One turn moves every row onto another: examples first, then more rows asked
Deko: [ 11  -2  29  -8  15 -13 -51   5  -2  -6 -32  23  33  20   6  11  -7   7
  30 -25  33 -16]
mefal: [ 14  11  16 -30  16  -8 -19   5   0  20 -55  28 -11  12  14  -6  10 -11
 -13  -5  22 -46]
Ralep: [ 23  17  20 -27  13 -13 -13  -4 -12  26 -45  23 -10  15   3   3  11  -7
 -12  -7  20 -45]
kalek: [ 24   7   1  11   0 -15 -11  -2  -2  12 -28   1  14   1  17  -6  31  15
  12  -9  17   8]
vabev: [ 18 -21  25 -17  -7 -20 -27   1  -9  30 -44  12 -25  23  22   1   2  -2
  30  -8  21 -16]
nepok: [ 33  -4  32  11 -15   3   0  25   9 -10 -41  21  -1  -4 -22  10 -14 -19
  19 -11  23  -7]
Poso: [ 17 -19 -15  11   7  -9 -16 -12   1 -31 -49  35  -1  36 -12   2  13 -36
  15   2   3   0]
duvon: [ 13   7  22  -3   8 -24 -15   8  27 -38 -17   8  -3  31   7   0  -2 -15
  17 -21   8  -4]
dapur: [  9  -2  -7  -5   3 -13 -22   9 -20  12 -30  20  21  -5  24  12   4 -32
   6 -32  35 -53]
pizas: [ 17   7  -3  10 -11 -14  -8  -5  -9   5 -19  11  14   4  15  -3  29  22
  18 -19  25   1]
vug: [ 11 -21 -24 -27  13 -24 -25   2  28   4   0  24   8   4  -7 -12  10 -23
  -5 -11  14 -23]
Tor: [ 24 -38  -9 -11 -12  -6  -9  21  -4  -3 -13  -5  18  -5  -1   1  -4 -20
   7   9 -12 -18]
zug: [  8  -3  -4  -5  -6  17   1  -3  15   8 -41  -3   7   7 -27  10  31   0
  16   7  -2 -21]
dusu: [-10 -13  15 -16  25  13 -16   4  -9 -26  -9  17  -4  33  -2 -12   0 -16
 -10  -6  27 -37]
Tid: [  3 -22  -3  -8  13 -16 -36 -23 -11  17  -8  28   7  16 -17  14  18 -51
  18  -8  17 -20]
buz: [  4 -11 -10 -13 -14   2   3 -11  15   4 -38  -4   7  10 -20   8  34  -5
  26  13   4 -21]
Pitif: [ 34 -20  26  -8 -11 -16 -23  -3 -14  30 -40  17 -18  21  22   3   6  -7
  34  -4  24 -13]
zuzi: [ 17 -34  13 -12   0  19 -45   4  -5 -13 -50  47 -10  15  -8   0 -13 -15
  12  -7  37 -16]
fole: [ 21 -36  -6 -17 -15 -11 -10  29  11  -5 -24 -13  13   4   3   4  -7 -24
  13   7  -5 -15]
kemut: [  4 -12  -3   2  20   2 -12   3  -5 -27 -14  29  18  -2   6  28 -16 -28
  27  16  30 -15]
Zad: [ 28  -5   3  16 -11 -18 -11  -4  -9   8 -27  18  18   9  13  -7  32  19
  18 -19  27   1]
pef: [ 22  17  14 -26  15   4 -24   8  -2  20 -48  25  -3   9   9  -5   3 -11
 -13   0  25 -48]
vovet: [ 22 -38   9 -10   1  17 -50   1  -2 -10 -52  34 -13  13  -4   4  -9 -14
   1 -14  42 -20]
bulis: [ -4 -11  12 -18  23   8 -16   0  -5 -37 -18  16   0  41   1  -3  -4 -13
 -15  -6  30 -30]
buvap: [ 10 -14  -8  10  -1  -3 -16 -11   0 -32 -46  44  -5  34 -16   7  10 -32
   8   3   9   7]
tusen: [ 19 -25 -17 -20   5 -31 -23   4  30  -4 -11  33  11   4   4 -14   7 -27
 -10   0   9 -11]
Narib: [  5 -32  -2  -8   5 -13 -42  -7 -14  25 -19  27   8  18 -15  22  21 -49
   1 -10  16 -28]
Zilap: [ 25  -7  36   7 -11   6  -8  21   8 -15 -49  27   2  -6 -16  15 -19 -20
  23 -12  13  -6]
roka: [  9  -9  33  -1  22  -7 -42   2   1 -11 -24  19  26  20   9  15 -12   6
  27 -32  34 -12]
zik: [  6  -9 -13   4   4  -5 -19  11 -30  -1 -23  16  12   2  16  25   9 -28
  -2 -27  33 -53]
tir: [ 19 -31  -5 -12 -10 -10  -4  34   3  -8 -26 -15   5   8  -8   3  -1 -22
  12   1 -14 -22]
tevid: [ -3  -2  18   0 -11   1  -1  -5   2 -15 -53  30  12  45 -21   5   4   3
   2 -31  28 -22]
dubi: [  4   6  -2  -4 -14  12   0 -14  16   8 -34  -3  12   0 -26  14  24   0
  20   2   4 -18]
Robov: [  8   4  -9  -2   5  -5 -25  22 -27   5 -22  11  16   3  17  20   3 -33
  -3 -26  32 -49]
mita: [  6  10  23  -2   0 -23 -24   8  29 -36 -19   5  -9  19   7   1   5 -17
  13 -16   0  -2]
Pode: [  5 -11   6   7  25  10 -17   7  -2 -32 -18  24  15  -2   6  23 -13 -32
  35   5  27 -14]
Sakev: [ 26 -13  15  -1 -22 -11 -20   9  -9  31 -40  17 -27  16  22   2   9  -4
  33  -7  20 -20]
Rogo: [ 13 -24 -15 -26  10 -34 -22  -1  19  -4  -5  33  16   6  -4 -19  13 -24
  -7  -8   7 -11]
Pivu: [ -6  -7  20   4  -8  -5   7 -11   0  -3 -52  29  12  40 -16   7  -2   7
   6 -33  19 -24]
lipe: [  8 -28  -7  -3   7  -7 -32 -20  -8  18 -11  32   4  13 -18  27  18 -49
  13 -14  17 -30]

Zad goes to dubi
pizas goes to zug
Where do these go?
Deko goes to Pivu
Pode goes to bulis
Narib goes to dapur

One turn moves every row onto another: examples first, then more rows asked
buni: [ -8  17 -18   7  15  36  32  37  13  27 -22  -6   5   5]
zoti: [-11  30  -8   8   9  34  27  24  20  27 -15  -3   0 -15]
guzop: [  2  -5 -28  -1 -17 -15  41  52   5  -7 -31 -14   9   0]
goges: [ 13  17   9  -7 -17 -11  29  11  34  -3 -13   4  15   8]
nobi: [ -9   5 -28   9 -26  -8  49  46   3  -1 -32 -19   6  -4]
Lubol: [ -8  11 -30  10 -21 -11  42  48   6  -7 -32 -24  -1 -16]
bis: [ 14  22  10  -8 -13 -11  22  13  37  -6 -11   4  10  -5]
Gavek: [ -6 -27 -14 -17 -20   7  32  31  24  -4 -24 -32   8 -26]
kudas: [-15  21  -9   7   5  36  32  23  11  32 -16   2   5  -6]
nik: [ -6   7  -6  -1   8  38  35  30  26  31 -14  -2   4  -7]
rinu: [-24 -10 -19  -1   9  35  23  17  16  12 -24 -41   1 -17]
Dubig: [-19  13 -14  23  29   3  15  -4   6  -2 -21 -29   1  15]
kepor: [-18  25 -16  25  11  -7  20  -2   1  -8 -26 -27   5  19]
vor: [  1  -2   1 -11  -3  18  24   7  48  -5 -20 -39   9   1]
dalu: [-15 -15 -16   2   2  -7  15   1  14 -20 -25 -50   5  -6]
tuvo: [-14  12 -26  21  23 -10  15  10  -8  -9 -28 -26   5  18]
Mumin: [ -6 -15  -9  -8   7  -7  11  18 -11   9 -10  20  13 -19]
Rim: [-12  -5 -11   1  -3 -17  12  13 -11  -1 -11  10   6 -36]
mos: [ 17  15   7  -8   3  -4  20  13  35  -2 -14   3  16  18]
lokuf: [ -7  -2 -28   9 -14  -8  47  46  16  -7 -34 -34   2   5]
ror: [-16  32 -19  27  16  -5  15   3   6  -9 -24 -31  -2   6]
vom: [ 13  -2  11  -9  -6 -19  22   8  35 -10 -11   0  14   6]
vate: [-18 -26 -17   1   4 -10  18  19 -15   6 -15   3   7 -28]
Sosu: [-13 -22   1 -14   8  12   6  -6  16   2 -10 -17   9 -26]
nar: [-17  -9 -10   2  -4 -15  16   7 -19   4 -11  13  12 -24]

vom goes to lokuf
ror goes to bis
kepor goes to goges
Where do these go?
buni goes to Mumin
Sosu goes to dalu

